Each path below is one point turned by a fixed rotation once a step. After each direction that follows a path, write how fast that rotation turns it, in degrees per step (0 if it stays still).
Each turn is a multiple of 5 degrees from 10 to 175, or 0.
path 1
[ -7   9 -13 -25   3 -16  -6   7  13 -26 -76 -31  21  12  19 -12  10 -18
   1 -13 -27   0  56  38 -13  21 -21  25]
[ 20  35   1 -39   4  -3 -22  28  27 -23 -56 -10  28  10  20 -25  20 -21
 -13 -17 -42   0  24  24 -15  10 -35  30]
[ -4  40 -10 -52  -1  13  -7  27  25 -29 -55  -7   5 -12  15 -25  26 -47
   5  -9 -35 -25   0  10 -19 -13 -14  31]
[-15  34 -16 -47  -1  17 -13  -8  10 -44 -46 -13 -12 -27  21 -11  22 -40
  32   3 -18  -7  30  15 -27   3 -21  39]
[-19  41  -2 -38   0  14 -22 -16   8 -32 -50   2   2 -17  55 -11  27   2
   5   1  -6   6  37  10 -10  -2 -43  45]
[-30  20  -3 -39   6   4   6  -5   4 -15 -79 -11  13  -4  62 -21  29  -3
 -11 -16  -3 -19  27   5   8 -17 -15  31]
[ -6   7   6 -45  20 -11  12 -11   7 -16 -70 -36  16   4  37 -21  34 -33
   5 -25 -12  -6  49  17  -9  10  -9  15]
[ 11  25  17 -48  19 -16   4   3  33 -22 -42 -12  25  -3  28 -22  43 -32
 -11  -9 -32   9  40   2 -18  21 -38  16]
[-23  28  -3 -44   0 -14  14  27  40 -29 -50   2  18 -21  21 -19  36 -35
 -10  10 -35 -20  15  -9 -19  -1 -31  18]
[-39  21 -27 -28  -7 -11   5  10  24 -42 -61 -13   1 -24   9  -4  16 -34
  16  16 -27 -16  41  15 -25  13 -25  33]
[-16  32 -17 -19  -8  -2 -25   5  14 -37 -65  -6  13  -2  29  -7   5  -2
   1   3 -22   6  49  29 -14  12 -44  44]
[ -6  34 -13 -34  -6   9 -21  22  13 -20 -79  -9  21  11  40 -24  12  -3
 -12 -20 -25 -16  17  27   3 -15 -23  38]
[  6  23  -5 -51   9  15  -9   6   4 -19 -67 -30   3   2  26 -29  22 -44
  16 -30 -24 -17  20  28 -13  -6   0  27]
[ 17  39  11 -57  16  13 -17 -10  19 -30 -34 -12   2 -14  32 -22  39 -39
  15 -10 -20   8  30   7 -25   8 -31  30]
[-22  42   7 -51   7   9   2   0  26 -29 -41   9   3 -28  51 -18  45 -23
  -1   4 -14 -13  13 -16 -14 -12 -35  33]
[-48  12 -12 -38   4  -7  19 -12   9 -31 -66 -14   0 -26  44  -9  30 -22
   9   5  -3 -16  41   0  -9  -2 -18  28]
[-23   9   1 -26  10 -20   2 -12  11 -27 -66 -22  18  -2  42 -10  22  -5
  -5  -5 -12   8  65  16  -9  21 -36  27]
Speeds:
[ -8 -12  -9  -2   1  -1   9  -5  -8  -2  -7 -14  -9  -3 -10   2  -4 -16
  16  -2   4  -7   6   6  -4   2  16  -3]  115
[  8  10   0  -7  -1  21 -14  -8 -11  -1   2   1 -11  -1   9  -3  -1   0
  11  -8   7   0 -10   4   2 -11   5   9]  40
path 2
[ 29   0  20  24 -52 -23  19  -2  -4   3  11  12 -12   3  40  16 -11  10
   1  30  12   0  25   8 -68  -8  -7  24]
[ -9   0 -10  10 -29  -2  24  27 -20  -9 -25  37  -9  24  36  36   8   3
   0  38 -10  16  31  10 -49 -25  -3  26]
[ 24  -5  -2  12 -27 -30  24   5  -5  -1  21  21 -32  10  44  26   6   7
  -6  15 -30  -3  17  21 -67  -2  20  14]
[  6  23  -4  -8 -10 -21  10  23 -14  -3   2  44   6  15  47  15  16   5
   9  15 -15   4  42   0 -55 -33 -12  37]
[ 15  11 -20  23 -14  -7  14  23 -17 -22  14  33 -12  12  62  16  25 -16
  -6  12 -27 -13  23  18 -48   0  38   6]
[ 34  20 -10 -12   1  -6  13  11  -8  -5   1  48  -1 -12  43   4  20   6
 -22 -14 -23 -15  33   1 -66 -20 -14  26]
[ 26  29  -4  20 -23   3   8  25 -17 -21  11  28  20  -3  70   7  18 -19
  -7   4  14 -25  41   6 -37  -3  14   1]
[ 29   1 -16   4  -4  15  30  23 -14 -20 -32  53  -3 -18  40  22  14   0
 -36 -15  -7 -21  20   9 -50  -6   0   0]
[ 42  18  13  12 -32 -14  26  10  -5 -19   7  19  11 -21  59  26  -9   0
 -10 -11  20 -26  33   2 -48   1 -19 -11]
[  9   4  -1  17 -15  -5  40  37 -23 -31 -44  50   8   6  38  33   2  -3
  -6   0  23 -13  21   2 -37 -11 -14  -7]
[ 33   4   1  19 -22 -25  39   1  -3 -39   0  17 -16  -5  40  47 -11   5
  -3 -10 -11 -18   9   8 -57  11 -16 -24]
[ 17  19  16  18  -5 -34  31  16 -11 -33 -21  46   7  19  27  23  -5   3
  19   2  13 -11  18 -14 -55 -17 -37  11]
[ 12  12 -11  46 -11  -9  23   8  -9 -58  -6  22 -12  25  34  38   4 -11
  10  17 -21 -15   5  -2 -54  10  -4 -13]
[ 33  17   9  27   6 -20  21  -6   1 -29 -10  42 -11  12  10   6   3   8
  -3   4 -16 -13   7 -17 -80 -10 -29  25]
[ 10  32   3  49 -22   8   1   5  -6 -47   5  12  12  23  36  16   5 -12
   5  35  -5 -12  27 -13 -55  -5 -14  15]
[ 22   3  -2  44  -7  18  21   2  -4 -24 -27  39 -19   8  10   3  10   2
 -33  20 -17 -13   6   3 -74  -6   3  27]
[ 24  24  14  28 -39   7   4  -6   3 -20  12   2   4  -2  37  12  -9  10
 -20  29  -4  -6  37   2 -68 -12 -23  27]
Speeds:
[ -1 -11   8  -2 -16   8  10   2   0   9 -11  -8  -1 -10   1   9 -12   4
 -13   3  18   1   5   6   3  -1  -4  -5]  40
[-14   7   8   7 -12   9   7   0   3  -4  -3   6 -10  -5   7  -4  16   8
  13 -13   1   1   5   7 -12   4  -4   0]  0
path 3
[-11 -25   7  20 -22  21  18 -35 -11  36  17   1  26  33 -10 -19  25   5
 -24 -53  54   4  -5  37 -30 -10  28   1]
[  9  -3  -2  -4 -22  -3  17 -29  19  29  17 -10  19  17 -12 -29  40  28
 -29 -65  51   3   5  27 -28 -11  21  23]
[ 20 -12   9  -8  -8   0  24 -22   5   9  22  -3  20   8  20 -26  23  35
 -25 -55  44  19   5  21 -63 -21  15  28]
[  0 -28  19  -4 -11  29  24 -35  -8  26   6  -1  38   1   9  -7   9  24
  -7 -54  37  26  -1  18 -65 -11  19   3]
[-23  -1  -1 -10 -17  19  21 -41  17  30   9 -10  28  -4 -20 -23  18  20
   6 -65  43  28  -4  28 -47  -4   9  -9]
[-20  13 -10  -5 -17   7  26 -21  10   5  30 -12  15  17   1 -36  24  18
  -5 -41  59  26 -10  47 -55 -19   5   0]
[ -3  -2  12   3 -30  21  29 -14 -15  20  17 -10  31  34   6  -9  22  10
 -25 -25  67  18 -11  39 -51 -21  24   3]
[ 10   7  19 -16 -34  15  24 -23   6  44  10 -19  23  21 -17  -4  28  12
 -23 -50  52  20  -2  17 -34  -8  34  16]
[ 13  12  19 -22 -14  -7  27 -28  15  26  36 -11  -1   9  -1 -19  22  18
  -6 -60  40  30   2  15 -56 -11  22  26]
[ -1 -19  27   3  -2  10  29 -38 -14  19  40   6   7  19  12 -12   6   7
   0 -49  39  31   1  26 -69 -13  19   9]
[-19 -24  11  16 -15  21  20 -49  -6  40  21   4  19  22 -19 -18  16   1
  -3 -62  45  16  -3  32 -36  -3  23  -6]
[-12  -2 -12   6 -17  -4  17 -32  15  20  29  -5  12  20 -14 -38  34  19
 -17 -64  53   6  -1  39 -29 -11  14  12]
[ 16 -16  -1   3 -17   3  24 -19  -4   8  23  -1  23  23  21 -30  27  28
 -32 -43  54   7  -1  36 -53 -24  17  23]
[ 17 -25  18  -4 -22  25  20 -27  -4  32  -2  -4  43   8   6  -7  19  28
 -27 -53  43  14   0  14 -52 -12  28  14]
[ -2   1   8 -21 -15  13  22 -35  25  30   8 -14  29 -10 -12 -21  21  30
   0 -68  38  28   3  15 -54  -6  12   9]
[-18   3   3  -9  -4  11  29 -28   4   4  33  -6  17   4   9 -28  11  23
   6 -46  48  37  -6  35 -73 -17   3  -1]
[-24  -7   8   8 -24  28  28 -27 -14  22  17  -7  31  24  -2 -11  12   5
  -7 -33  62  24 -12  41 -53 -14  17 -14]
Speeds:
[  5  -1   0   2   9  -7   4   7  -8 -17  13   4  -7   4  20  -5  -5   3
  -2  11   2   3  -1   6 -16  -9  -5   5]  110
[  8  -8   1   2   8   7   1   0   7 -10  -1   0   3  -3  -8  -4   0  -1
   2  -8  12  21  -7  10   7 -12  18   5]  0
path 4
[ -1  -9 -35   8   9   3  -4  25 -22   3   0  18  32 -26  28  26  -7  33
 -25  36  41 -16 -28 -23 -18  -2  28  38]
[ -8  -3 -27   9   8  -5  -8  15 -32 -12  10  19  22 -13  51  18  -5  14
 -24  32  26  -3 -41 -17   2   0  16  59]
[ 16  -4 -23  16   7  10 -32  16 -23 -15  -5  19  11  -6  46  16  -4  19
 -31  35  41 -17 -41 -25 -20   0   7  42]
[  3 -12 -37  -6  -6  12  -6  32 -21  -5   3  22  22 -24  45  14 -10  18
 -21  38  40 -29 -21 -31  -9   9  24  37]
[  9 -15 -31   8  -9  14 -10  16 -22 -17   7  17  19 -14  56   4  -9  -5
 -28  43  23  -5 -34 -13   7   9  10  55]
[ 28 -20 -31  23  -4  27 -27  14 -10 -15  -7  15  21 -18  35  12  -8   9
 -30  46  37 -15 -30 -16 -19   4   9  36]
[  5 -24 -44   7  -5  20   5  25 -13  -4   2  14  36 -35  31  17 -14  11
 -22  46  29 -13 -22 -14  -5   7  29  42]
[ 10 -17 -34  27   6   9  -7   8 -21 -13   6  13  33 -21  40  14  -8   5
 -28  43  21  11 -41  -1   0  -2  13  59]
[ 18 -11 -32  28  12  12 -18  14 -17  -5  -7  14  32 -21  23  25  -7  28
 -31  39  43  -6 -35 -15 -25  -4  15  38]
[-10  -8 -37   5   8  -2   5  25 -28   2   7  17  36 -26  36  24  -7  29
 -20  35  34 -10 -32 -19  -4  -1  27  46]
[  2  -1 -24  17  10  -4 -19  11 -31 -16   6  19  20  -7  52  15  -2  14
 -29  34  29   1 -46 -15  -4  -1   9  57]
[ 14  -3 -25   9   4  12 -25  21 -21  -9  -7  20  15 -12  39  19  -4  27
 -29  34  47 -21 -32 -30 -26   2  13  34]
[ -3 -12 -37  -6  -5   7  -2  27 -26  -8   8  20  21 -20  54  12  -8  10
 -20  40  30 -21 -26 -26   2  10  22  45]
[ 17 -14 -26  17  -3  17 -24  10 -19 -23   3  19  15  -9  54   4  -8  -3
 -27  42  28  -4 -38 -14  -3   7   3  52]
[ 23 -24 -37  14  -5  26 -18  23 -10 -10  -7  15  25 -26  31  13  -9  13
 -29  46  39 -20 -22 -20 -19   7  16  32]
[  3 -24 -43   8  -6  15   8  21 -19  -5   7  12  37 -30  38  12 -11   5
 -20  47  21  -6 -27  -9   5   6  25  48]
[ 19 -15 -29  33  11  13 -16   6 -17 -15   0  12  29 -19  34  15  -7   7
 -31  44  27   7 -44  -3  -9  -1   8  53]
Speeds:
[-13  15   6   0  13 -18  -1  -1 -10   5   2   3   0   6  -1  10   5  18
   0 -10   5   3  -9  -5  -4  -7   1   2]  40
[ 16   3   8  15   6   4 -20 -10   2  -8  -7  -1  -6   9  -2  -1   3  -1
  -7   0   5   5  -7   2 -12  -3 -13  -1]  125
[  1  26  -9   2  -4   5   1   8  -1   1  -6   4   3   1 -13  -9   8  -5
  -9 -10 -11   5   7  -4  -3  12   1   6]  0
path 5
[  0  11  13  55 -21  -4  62   9 -43 -43   5 -33 -24   5  29  18  -6  -4
   0  -1 -15 -40  33   0  -8 -18  15  -3]
[  5  13   9  16 -37   7  91  -1 -46  -3 -10 -23  -1  -5  31  17  13 -15
  17  -5 -21  11  27  18   0  15 -13  29]
[ -7  25 -11  43 -26  19  69  -8 -22  -9  17 -48  25   9  -2   5   9 -16
  -4 -16 -33 -18  38 -19  -8  12  40  10]
[-11  15  -7  28   8 -10  52  -9 -31 -26   9 -20  27  -4  27  52  -6 -11
   7 -12 -61 -11  42  21  10  11  -5  34]
[ -8  40   9  31 -15   2  45 -16 -39 -17   4 -37 -17 -10  18  10  19 -12
 -11  -4 -77  -6  14 -31  -1  24  -9  -6]
[ -2  19  -8  50   7  -7  52  -2 -56  -7  -6 -26 -23  12  22  28 -28 -26
   7  -8 -25 -32  50   9   4  10  -7 -19]
[  1  24  -7  38 -31   9  67   7 -27  18 -11 -35 -10  12   3  32   8 -26
   7 -19 -35  14  22  -4  -4  27 -51  11]
[ -3  21   2  57 -24 -11  44   8 -15  -4   5 -42   6  25  -5  39   3 -27
   8 -42 -33 -44  29 -29 -10  -7  15   5]
[  4  15  20  29 -17 -11  57  28 -22 -35  -3 -24  -6  -7  27  55   4  -2
  14 -19 -50 -13  23  10   5 -15 -37  26]
[ -1  21  23  44 -49  -3  63  -4 -45 -26  -6 -36 -29   1  27   0  23  -9
  -3  -5 -34 -26   6 -25 -18   0  11   5]
[  9  12   3  29 -14  10  85  12 -47 -14  -3 -25   2  -1  27  20 -15 -15
  22  -7  -8 -19  53  24   9  -5  15   9]
[-10  19 -12  34 -40  17  76 -11 -22  -8  11 -42  21   3   8  18  24 -11
 -12  -6 -42  13  22  -1 -12  27  -8  37]
[ -8  26   2  30   4 -10  44 -16 -35 -17  12 -30  23   1  12  32  -5 -20
   8 -26 -61 -34  41 -14   6   8  39  14]
[ -8  32  -2  32   4   3  52   2 -36 -32   9 -29 -12 -17  28  34   0  -4
  -9   9 -70   4  31   7   8  18 -38   3]
[ -7  26   0  48 -19 -10  48 -26 -59  10 -14 -27 -29  14  18   9   1 -36
  -1 -11 -37 -28  21 -21 -10  25  -3 -13]
[ 12  26  -7  41  -2  12  66  28 -26   9  -4 -37  -2   9   0  42 -19 -25
  21 -24 -24  -8  51   7  12   9 -27  -9]
[-11  14  -3  57 -44 -11  46  -4 -14  -5   0 -37   2  23  -1  43  23 -21
  -8 -28 -41 -16   9 -17 -20   9 -28  29]
Speeds:
[  4   1   3  10  -2  -7  -9  12   5   8  -8   0 -14   9  -8  11  -2  -6
   4 -11   3  -6  -6  -7  -2  -5 -20  -9]  40
[ -5  -9  -8   4   0  -3   1  -1   1  -8   1   4   1   2   7  11  -2   6
  -6   9   3   9   0  20  -2   2 -23  12]  145
[ -9  -3  -8  19  -8   1  -6 -10   3  -8   8  -8  -4  10  -5  -7   3   4
 -18   7   5  -8  -4  -7 -13   0   5  -4]  155
[  3  -3 -11   3  -7  10  13   0  -1  20  -3  -4   6  10  -9  -6  -3  -8
   4  -2  20   8   7   6  -2   7   0   0]  80
